In the data rows, 128 means zero.
Every row has a hidden score from 0 to 40. What is each row's score? 20 is about the middle. The score is a weighted sum of the row's numbers plus the product of two more (or one squared), each taken from its middle value.
[160 168 127 156 134 122 128 116 124 146 159 163 118 112 141 142 128 119
 114  86 120 109 123 126] 30
[142 105  67 162 148 127  88 173 133 198 163  24 204  91 105 147 171 148
 115 151 147 121  86  25] 11
[109 127 133 101  94 146 117 144 123 141 156 101 157 149 113 125 131 125
 129 125 112 120 123 112] 15
[153 184 172 149 122  98 148 123 122  93 146 186 174 100 143 126 127 136
  90 132 145 136 160 107] 18
[155 144 111 147 143 100 109 125 105 125 125 109 139 114 113 134 116 147
 119 153 159 133 114  99] 16
[104  99 100 163 102 150 151 121  76 132 104 126 107 173 109 183 133 136
 155 136 192 140 126 159] 22
[119 140  79 116 122 136 159 131 123 114 149  95 122 109 124 129 160 150
 135 133  98 117 141 128] 34
[135 142 177  78  61  83 117 136 134  89 144 195 123  94 154  88  82 108
 125 113 155 121 172 137] 21
[134 141 115  91 133 141 167 131 139 104 134 140 130 101 135  97 153 123
 123 131 134 103 149 115] 15
[116 134 163 115 134 155 145 126 124 139 135 124 126 113 122 103 137 127
 134 139  90 126 126 124] 25
[101  93 109 131 127 150 125 129 122 134  96 124 125 138 122 133 131 130
 145 118 140 127 134 130] 16
[145 140 143 119 150 137 110 121 150 141 123 109 128 123 128  98 126 130
 126 135 123 121 127 126] 18
[ 72  62 102 205 207  54 112 191 139 236  64   0 157 174 115 183 169 171
 186 137  69 156   0  50] 23
[ 95  78 163 131 204  61 158 158 168 216  82  71 114 195 161 154 114 123
  94 138   0 157  18  85] 33
[110 115 195 132 162  80 145 152 136 181  98  94 127 167 138 141 112 120
 125 146  60 148  64  93] 27
[135 106 136 105 145 162 137 130 130 109 129 150 133  97 129  97 136 110
  93 125 153 117 119 126] 14
[119 142 101 115 121 153 130 125 133 117 129 106 138 136 136 114 115 138
 151 115  78 117 114 139] 16
[140 145 125 112 116 132 146 134 128 110 126 119 116 105 136  96 136 131
 109  89 107 119 129 140] 23
[152  95 114 123 177 167 114 165 136 156 134  80 193  71  97 131 198 143
 132 140 110 118 130  77] 21
[141  72  85 156 174 106  73 184 137 211 139   5 215  80  93 144 185 156
 113 118 130 140  75   0] 27
[123  95 137 133 124 147 138 130 118 129 116 160 123 161 129 182 117 133
 142 138 164 144 120 123] 17
[111 120  65 117 124 147 129 126 140  94 109 101 106 118 126 170 138 131
 153 105 129 123 164 112] 23
[255 201 173 128   0 169   0 106 113 108 255  82 255  67 117 105  69 124
  51 221 170 150 255   1] 9
[148 177 104 140 144 142 141 122 140 124 153 155 135 111 136 132 137 146
 114 107 133 119 119 149] 17
[ 85  51  93 168 205 123 182 148 128 175  20 101  45 178 128 109 142 124
 207 143 141 139  85 207] 24
[139 133 114  90 128 146 140 112 129 124 136 114 135 110 141  93 138 134
 115 102  99 114 146 132] 19
[124  97  87 118 146 103 133 149 116 161  99 100 139 138 123 120 143 136
 137 135 145 140 100  85] 17
[118 166  88 141 153  89 138 139 152 126 112 115 115 123 139 144 135 163
 115 131 131 134  94 124] 22
[129 106 129 144 109  99 121 150 107 147 106 131 127 132 116 162 136 136
 156 133 153 150 103 165] 19
[113 104  90 122 144 137 143 120 136 107 120 101 135 125 123 125 133 125
 115 109 139 115 131 123] 13
[143  76  55 152 172 139  91 154 130 209 136  47 200  95  97 159 181 152
 145 126 117 129  87  31] 27
[154 151 102 135 135 131  93 135 142 118 159 118 149 101 123 111 125 156
 119 144 134 139 132  80] 17
[122 144 150 128 133 151 115 113 130 115 118 127 115 101 129 135 141 125
 124 123 108 139 130 141] 25
[125  92  88 111 130 132 148 138 140 100 112 112 109 124 130 165 104 133
 157 130 126 132 159 131] 25
[139 163 150 113 141 118 153 145 135 122 152 147 155 116 132 119 151 135
  92 102 139 135 120 128] 18
[ 98 110 122 116 148 154 144 158 141 133 106 115 122 139 120 133 139 142
 137 101 102 129  93 159] 18
[110 138 145 109 147 136 124 140 131 147 126 132 119 149 119 109 143 130
 141 133  97 124 102 137] 20
[ 75 112  73 184  76 153 105  95 151  99 111 118 104 174 127 170 151 105
 130 100 125 142 136 155] 22
[ 57  51  84 209 121 111 135  95 149 108  54 111  48 199 126 189 159 117
 208  99 138 146  99 171] 24
[151 132 171 130 155 117 139 111 100 102 104 139 132 126 136  96 149  94
 161 123 116 112 147 142] 22
[130 116 113 113 147 132 129 132 140 142 143 107 139 124 122 134 162 128
 106 139 124 120 130 103] 21
[107 147 118  95 127 158  97 148 150 131 166 103 161 119 124 124 150 116
 125 118 137 120 139 102] 13
[123 128 128 117 129 152 129 130 127 125 135 122 131 104 127 110 133 124
 138 116 114 125 142 122] 18
[131 111 135 150 127 124 101 131 120 153 114 120 143 134 128 146 137 141
 128 130 146 140  96 115] 21
[176 136 183 171 151 132 146  76  94 104 106 176 141 100 153  90 151  77
 144 117 111 121 147 148] 34
[112 161 189 105  54 132 116 106 119  89 126 205 155 128 133 119  98  92
 155 153  91 115 162 168] 24
[125 178 201 111  93 148 137  78  79 104 100 216 122 133 149  84 105  81
 174 161  74 128 161 182] 18
[119 129 124 137 131 136 152 122 133 134 134 107 129 104 134 116 120 129
 123 135 134 110 142 115] 24
[125 142 121 156 133  90 135 133 126 153 152 161 122 136 123 135 118 129
  90 104 128 131  94 126] 23
[129 142  94 120 136 140 152 114 133 106 138 111 126 124 128  99 134 126
 118 103  81 119 137 130] 19
[154 128 125 101 138 132 187 104 102  77 134 141 128  75 135  92 137 104
 144  93 134 113 170 117] 17
[123 136 134 100 105 157 107 149 129 167 156 118 169 133 120 125 130 118
 118 137 113 119 116 118] 15
[122 100 120 126 122 135 100 150 136 154 138 130 118 144 119 141 118 132
 111 132 127 136 112 139] 20
[ 50 111  92 163 104 151  61  95 218  73 127 151  88 188 123 246 181  69
 144 119 184 163 177 158] 24
[120 120 117  80 117 137 133 139 137  87 140 120 129 127 124 128 103 109
 135 135 125 117 141 137] 13
[121 120  86 182  99 114 134 137  64 139  85 127 122 152 110 156 126 170
 177 125 183 124  93 186] 9
[109 117 116 128  93 131 127 122 129 142 139 106 137 161 119 121 125 125
 134 129  82 138 131 123] 20
[110 146 195  59  87 143 119 108 116 104 130 178 142 124 135 105  90  97
 153 157 107 123 161 168] 16
[221 184 116 164 122 111  60 102 129 116 178 122 177  68 123 100 123 139
  91 146 173 147 155  90] 23
[140 134 136 130 153  94 140 120 142 147 152 148 134 123 129 127 144 132
  98 117 133 130 117 138] 22
[169 183 102 146 133  88  99 117 118 153 110  95 148 102 126 117 124 155
 128 162 138 129 127  99] 18
[ 67 109 118 176  56 145  56  89 207  99 167 152 110 227 121 220  98  81
  95 142 147 149 160 127] 22
[120  88 125 128 132 130 116 118 119 165 106 120 131 137 117 135 129 130
 139 145 139 134 104 125] 18
[122 134 138 117 136  77 124 118 125 189 116 112 127 169 133 129 140 124
 113 119 107 129  94 132] 25
[104 116 114 141  93 159 115 125 154 117 125 155 127 153 127 154 138 124
 134 118 135 136 157 131] 21
[ 35  83  95 192  73 149  27  76 239  80 144 173  85 213 129 255 161  62
 118 141 198 162 165 120] 28
[ 99  99 111  88 106 144 132 143 144  95 131 118 113 113 122 100 127 116
 147 137 132 121 154 127] 17
[173 123  96  77 161 168 199  96 103  68 104 130 101  61 148 107 123 119
 131  95 149  97 191 106] 21
[198 187 206  53  39  58 117 126 141  51 169 157  98  66 179  85  86 124
  82  81 214 119 203  88] 27
[115 107 145 139 127 128 125 140 142 118 135 119 143 121 135 105 116 124
 115 103 134 113 129 116] 15
[143 121 101 111 115 172  79 134 163 155 213  77 210 122  91 143 141 120
  92 124 118 123 156  61] 19
[108 130 151 102  99 178 139 120 113 130 115 176 122 125 124 116 104 104
 137 137  99 122 128 180] 16
[146 139 123  88 136 160 158 121 123 118 124 128 140 125 135 104 116 123
 123 126 143 104 145 124] 10
[163 152 115 143 160 102  99 115 131 144 127  88  83 131 120  74  99 165
 135 116 156 128 130 155] 20
[139 141 123 133 130 125 141 136 115 113 134 136 132  98 122 122 138 129
 126 123 124 121 131 149] 18
[134 113 152 117 110 148 120 159 121 164 163  99 171 119 119 107 128 133
 131 146  94 125 132 104] 15
[117 160 168  84 101 141  90 138 172 115 199 161 157 144 131 150  92  91
  89 151 117 130 181  71] 21
[123 103 198  69  83 111 117 135 163  70 155 137 119 118 143 100 116 112
 113 134 146 117 157 125] 18
[145 161 108 176 128 140 168 101 115 117 158 177 117  85 157 144 126 158
 110  85 137 108 153 166] 25
[137 112 111  76 120 157 155 127 121 121 121 133 148 122 129  93 133 132
 135 109 121 120 140 121] 18
[127 102  71 158 182  66 118 149 134 199 114  65 181 139 109 150 163 135
 106 127 129 142  52  53] 26
[160 135  76 129 167 131  80 122 123 138 116 121 108 118 121  87 127 162
 107 135 128 120 141 111] 22
[149 140 140 156 139  77 116 134 109 168 159 176 128 140 135 118 119 134
  87 105 137 136 108 126] 24
[117 123 166 123 184 125 156 153 139 168  88 121  92 157 134 127 115 121
 139 122  98 119  90 148] 21
[ 30 121  85 207  66 148  14  71 232  67 176 158  63 232 134 255 140  61
 127 136 171 163 178 128] 23
[122 133 142 144 138 171 129 131 123 159 117 109 131 130 126 109 136 128
 126 143 110 127 110 137] 14
[156 139  99 151 187 103  77 121 138 138 120 114  70 115 131  82 117 159
 125 114 137 126 133 138] 24
[115 136  97 156 110 136 140 137  95 134 104 126 117 149 115 167 130 156
 171 138 170 136 107 149] 15
[158 151  92 171 143 107 100 111 129 156 119 113 107 121 125  90 133 154
 128 161 132 129 118 148] 17
[128 134 163  82 109 155 121 147 130 150 130 140 155 128 126 129 125 124
 109 142 104 118 133 123] 20
[130 144 127  88 134 160 183 123 129 119 119 132 135  99 139 107 142 124
 126 138 140 112 135 125] 16
[145 118 114 128 121 144 135 121 107 136 119 113 129 115 137 103 152 134
 131 119 105 112 108 116] 23
[129 113  92 116 152 134  99 153 137 200 158  60 185 116 105 155 163 151
 107 146 122 127  99  39] 20
[134 141 149 104  59 119 110 104 142 109 159 142 148 118 123 108  92 120
 124 153 110 134 171 125] 20
[119 114 186  67  99  88 139 133 148  71 145 153 104 122 148  97 100 117
 109 112 166 106 162 141] 19
[120 129 151 118 135 113 124 134 117 170 136 141 144 134 123 126 121 113
 101 122 110 126 136 124] 23
[104 114 140 114 148 141 133 120 163 120 126 140 101 122 134 134 111 104
 118 129 126 125 151 116] 26
[130 120 117  94 136 142 132 132 139 145 136 128 137 124 117  97 146 134
 104 145 112 137 153 126] 25
[142 133 119 108 116 148 145 122 133 108 126 132 127 116 132 111 125 133
 112 126 113 104 150 127] 18
[131 139 127 123 137 132 124 143 155 125 131 104 139 125 127 111 133 132
 123 122 129 119 122 133] 15
[165 152 118 108 160 121 182  93 112  75  96 107 116 101 162  78 161 121
 133  83 102 106 146 148] 21
[ 60  91  90 106 162 100 166 170 121 172  79  82 109 170 115 141 146 153
 188 153  87 142  60 168] 35
[118 106 133 134 138  60 109 127 144 177 100 103 153 132 129 130 133 127
 140 138 107 139  75  87] 30
[122 129 169 120 116 133 110 135 117 142 129 120 128 136 127 136 115 127
 128 127  93 134 131 136] 24
[ 71 106  80 164 117 119  73  88 198  87 137 156  95 202 114 204 145  71
 151 112 169 156 161 151] 26
[167 161 128 137 129 135 100 110 113 119 150 127 145 103 124 103 118 144
 109 134 164 133 156 115] 14
[118 150 248 114  97 139 159  77 103 128  82 208 131 154 155 112  85  71
 136 146  37 128 124 177] 29
[145 135 128 138 137 148 151 129 107 107 131 115 119 110 135 102 154 131
 133 117 110 113 131 142] 16
[120 154 234 167 107  87 124 123  71 194  70 106 149 207 152 102 118 122
 171 163   0 127  90  94] 32
[255 240 182 135   0 149   0 103 117 141 255  80 255  41  98 140  80 140
  38 184 144 148 255   0] 24
[156 161 116 130 119 130 153 120 114 117 131 101 123 118 148  97 136 127
 121 109  91  96 143 111] 19
[139 132 104 107 148 140 159 133 121 128 126 128 120 119 132  89 135 112
 133 128 138 125 114 124] 12
[125 130 168  95 104 133 157 153 133  97 149 119 116 115 139 105 115 115
 123 145 148 121 139 132] 20
[ 89  93 159 134 183  72 158 157 150 188  79  94 115 190 161 137 116 115
  99 143  26 140  47 110] 26
[124 136 121 124 129 141 127 132 126 150 118 100 137 147 127 118 139 144
 121 130 131 119 127 129] 15
[124 110 113 112 141 168  94 160 118 152 164  88 195  91  94 139 170 140
 133 155 124 117 127  97] 13
[117  88 105 150 103 131 140 137  92 123  87 137  97 162 112 173 127 152
 167 112 184 138 104 144] 18
[136 122 128 139 118 115 136 117 132 131 167 139 137 129 136 126 121 133
 101 131 133 115 131 126] 17
[136 121  99  99 135 158 146 128 137 135 143 116 116 125 130 105 132 136
 134  90 116 105 136 129] 18
[158 143 138 139 155  87 122 106 121 126 102 101 128 135 123 144 126 145
 130 160 149 140  97 129] 18
[146  98  67 165 188  90  87 174 150 228 140  27 210  93 101 152 186 159
 123 133 139 135 107  17] 20
[128 133 101 111 130 123 148 154 133 150 132  97 147 118 127 103 142 124
 125 129 116 131 124 153] 14
[125 163 113 102 148  80 139 145 130 130 136 117 116 125 142 117 114 160
 112 115 128 130  81 136] 20
[143 135 122  93 134 147 172 116 148 111 138 115 113 109 129 104 144 141
 130  90 117 108 147 114] 22
